[110 142 114 152  85 172 129 154 143  29 193  76 136 102 142 132  81  79 112 143 193 213 148 211]
[ 88 158 105 112 127 119 104  98 188  99 200 119 143 174  98 139 104 117 114 126 148 236 119 162]
[ 96 137 118 121 131 104  85  78 123 105 151 159 171 170 109 105 117 124 126 161 131 185 131 129]
[136  97 142 191 128 152 188 122 135  96 115 124  98 109 156 100  94 120 128 139 157 134 145 173]
[106 120 125 148 130  84 131  18 154 180  70 195 126 180 119  69 135 174 104 168  90 131 123  98]
[ 74 174 104 107 144 113  94  71 201  99 173 127 152 192 103 131 111 129 105 159 150 218 127 148]
[ 73 147 110 127 131 110 113  55 174 145 148 153 154 192 115  87 118 153  96 158 110 192 117 136]
[113 119 118 162 172  63 117  59 204  91  76 129  84 232 137  91  95 113 112 152 165 163 149  98]
[114 146 119 188  73 166 160 129 150  54 172 105 140 100 163 130  90 103 101 161 179 206 133 213]
[113 119 109 165 125  60  89   0 177 137  15 189 122 209 120  53 132 160  99 193 118 135 125  89]
[ 86 138 131 120 116 148  97  69  77 124 159 166 207 131  90 116 108 129 170 154 120 180 122 157]
[110 200 107 101 143  96  54 106 169  24 150  87 140 191 117 164 107  66 117 162 210 229 133 127]
[ 92 115 126 154 125 113 144  41 184 179  78 178 155 176 120  64 134 188 103 162  61 139 112 113]
[125  66 161 227 154 144 212 124 138  99 104 130 104 123 145 108  87  76 152 123 177 107 137 154]
[132 163 108 129 123  66  39  48 153  22 100 114 109 200 127 129 122  86 117 180 204 176 149 106]
[138 198  82  86  63  55  58  48 243  87  61 106  73 229 165 104 165 165  13 182 136 184 130  74]
[161 102 127 155 110  77  78  74 121 103  26 158 126 156 140 106 161 128 116 161 165 100 157  75]
[ 61 155 101 119 141 121 114  56 201 110 163 133 160 207  83 105 111 144  87 150 120 224 115 151]
[119 115 125 157 129  84 107  30 158 133  67 172 123 190 129  78 140 160  98 179 120 129 135  96]
[119 178 105  91 137  84  32 100 173   0 163  61 141 202 109 169 115  49 125 165 232 247 157 117]
[113  82 126 176 188  69 163  80 177 102  66 113  57 210 135 103  96  86 138 127 180 121 138  97]
[ 77 174  87  97 133 104  73  67 189  53 176 116 150 209 104 144 115 115  94 164 165 241 124 151]
[150  82 131 203  94 137 171  77 104 139  58 182 126 107 164  88 135 162 110 168 129 102 148 143]
[155  86 140 221  66 159 164  80 103 109  62 154 110  95 183  80 127 140 104 181 150 111 161 161]
[134 124 118 134 129 100  78  67 132  68  68 139 114 179 131 106 139 110 110 165 170 132 160  98]
[166 116 132 200  74 131 141 121 108  73  84 112 122  90 170 116 118 107 115 151 172 134 154 159]
[ 95 115 127 187  74 169 183 111 168 109 173 125 154 102 143  98  84 121 111 148 139 204 134 222]
[ 69 196  98  96 123  94  68  65 214  53 183 121 146 213  93 140 102 102  92 157 176 253 125 165]
[ 64 163 100 118 139  97 108  30 229 109 161 166 171 224  91  92 100 152  91 167  99 230 105 150]
[127 159 105 126 125  32  81  23 250  65  52 123  64 255 144  91 143 136  51 195 157 181 134  84]
[121 161  89 163   0 182 123  90 138  85 155 134 178  79 181  91 115 173  68 199 136 224 147 229]
[164  78 124 236  55 153 161  91 112  78  70 136 109  75 198  86 105 124 113 176 173  98 170 172]
[155 130 130 175  81 142 123 155 112  29 117  88 122  99 167 158 100  59 123 154 216 173 159 183]
[112 183  81  98  57 103  36  55 173 100 139 137 142 173 124 133 151 171  62 193 116 191 123 118]
[ 43 154 119 132 151  97 135  23 199 190 168 179 163 199 103  65 108 197  94 153  51 206 103 148]
[ 76 160  88 103 125  95  93  63 203  98 160 138 145 203  84 125 120 134 113 147 130 225 111 138]
[128 199  83  84  57  98  51  78 190 110 119 133 116 178 142 127 163 173  63 173 115 186 125 112]
[118 197  71  97  70  84  45  30 199  96 101 136 137 196 123 101 158 156  53 191 125 196 121 131]
[111  78 141 210  87 159 198  72 132 183  96 184 132 119 157  59 123 178 104 155  97 117 141 166]
[183  87 134 238  41 141 153  98  88  43  59 125 105  78 197 109 122 109 115 196 204 125 183 169]
[174 102 134 160 116  58  69  48 113  88   2 161  96 168 156  96 143 127 126 190 156  92 165  65]
[ 96 136 109 121 134 116  87  72 117 116 129 163 178 169  98 100 116 123 147 159 126 192 141 141]
[149 135 123 161  92 133 122 162 117  48 129  93 118  99 169 141 112  89 125 145 211 148 154 172]

[ 77 174  87  97 133 104  73  67 189  53 176 116 150 209 104 144 115 115  94 164 165 241 124 151] 0 1
[174 102 134 160 116  58  69  48 113  88   2 161  96 168 156  96 143 127 126 190 156  92 165  65] 1 0
[ 43 154 119 132 151  97 135  23 199 190 168 179 163 199 103  65 108 197  94 153  51 206 103 148] 1 0
[110 142 114 152  85 172 129 154 143  29 193  76 136 102 142 132  81  79 112 143 193 213 148 211] 1 2
[110 200 107 101 143  96  54 106 169  24 150  87 140 191 117 164 107  66 117 162 210 229 133 127] 1 0
[ 96 136 109 121 134 116  87  72 117 116 129 163 178 169  98 100 116 123 147 159 126 192 141 141] 0 3
[ 76 160  88 103 125  95  93  63 203  98 160 138 145 203  84 125 120 134 113 147 130 225 111 138] 0 1
[119 178 105  91 137  84  32 100 173   0 163  61 141 202 109 169 115  49 125 165 232 247 157 117] 1 0
[113 119 109 165 125  60  89   0 177 137  15 189 122 209 120  53 132 160  99 193 118 135 125  89] 0 1
[ 61 155 101 119 141 121 114  56 201 110 163 133 160 207  83 105 111 144  87 150 120 224 115 151] 0 1
[114 146 119 188  73 166 160 129 150  54 172 105 140 100 163 130  90 103 101 161 179 206 133 213] 2 1
[119 115 125 157 129  84 107  30 158 133  67 172 123 190 129  78 140 160  98 179 120 129 135  96] 0 1
[138 198  82  86  63  55  58  48 243  87  61 106  73 229 165 104 165 165  13 182 136 184 130  74] 3 0
[ 88 158 105 112 127 119 104  98 188  99 200 119 143 174  98 139 104 117 114 126 148 236 119 162] 1 0
[155  86 140 221  66 159 164  80 103 109  62 154 110  95 183  80 127 140 104 181 150 111 161 161] 2 1
[ 96 137 118 121 131 104  85  78 123 105 151 159 171 170 109 105 117 124 126 161 131 185 131 129] 0 3
[136  97 142 191 128 152 188 122 135  96 115 124  98 109 156 100  94 120 128 139 157 134 145 173] 2 3
[155 130 130 175  81 142 123 155 112  29 117  88 122  99 167 158 100  59 123 154 216 173 159 183] 1 2
[134 124 118 134 129 100  78  67 132  68  68 139 114 179 131 106 139 110 110 165 170 132 160  98] 0 1
[161 102 127 155 110  77  78  74 121 103  26 158 126 156 140 106 161 128 116 161 165 100 157  75] 1 0
[113 119 118 162 172  63 117  59 204  91  76 129  84 232 137  91  95 113 112 152 165 163 149  98] 0 3
[113  82 126 176 188  69 163  80 177 102  66 113  57 210 135 103  96  86 138 127 180 121 138  97] 3 0
[ 86 138 131 120 116 148  97  69  77 124 159 166 207 131  90 116 108 129 170 154 120 180 122 157] 3 0
[ 73 147 110 127 131 110 113  55 174 145 148 153 154 192 115  87 118 153  96 158 110 192 117 136] 0 1
[111  78 141 210  87 159 198  72 132 183  96 184 132 119 157  59 123 178 104 155  97 117 141 166] 1 2
[125  66 161 227 154 144 212 124 138  99 104 130 104 123 145 108  87  76 152 123 177 107 137 154] 3 2
[ 95 115 127 187  74 169 183 111 168 109 173 125 154 102 143  98  84 121 111 148 139 204 134 222] 2 1
[112 183  81  98  57 103  36  55 173 100 139 137 142 173 124 133 151 171  62 193 116 191 123 118] 3 0
[ 74 174 104 107 144 113  94  71 201  99 173 127 152 192 103 131 111 129 105 159 150 218 127 148] 0 1
[ 69 196  98  96 123  94  68  65 214  53 183 121 146 213  93 140 102 102  92 157 176 253 125 165] 0 1
[118 197  71  97  70  84  45  30 199  96 101 136 137 196 123 101 158 156  53 191 125 196 121 131] 0 3
[183  87 134 238  41 141 153  98  88  43  59 125 105  78 197 109 122 109 115 196 204 125 183 169] 2 1
[ 92 115 126 154 125 113 144  41 184 179  78 178 155 176 120  64 134 188 103 162  61 139 112 113] 1 0
[127 159 105 126 125  32  81  23 250  65  52 123  64 255 144  91 143 136  51 195 157 181 134  84] 0 3
[166 116 132 200  74 131 141 121 108  73  84 112 122  90 170 116 118 107 115 151 172 134 154 159] 2 1
[164  78 124 236  55 153 161  91 112  78  70 136 109  75 198  86 105 124 113 176 173  98 170 172] 2 1
[149 135 123 161  92 133 122 162 117  48 129  93 118  99 169 141 112  89 125 145 211 148 154 172] 1 2
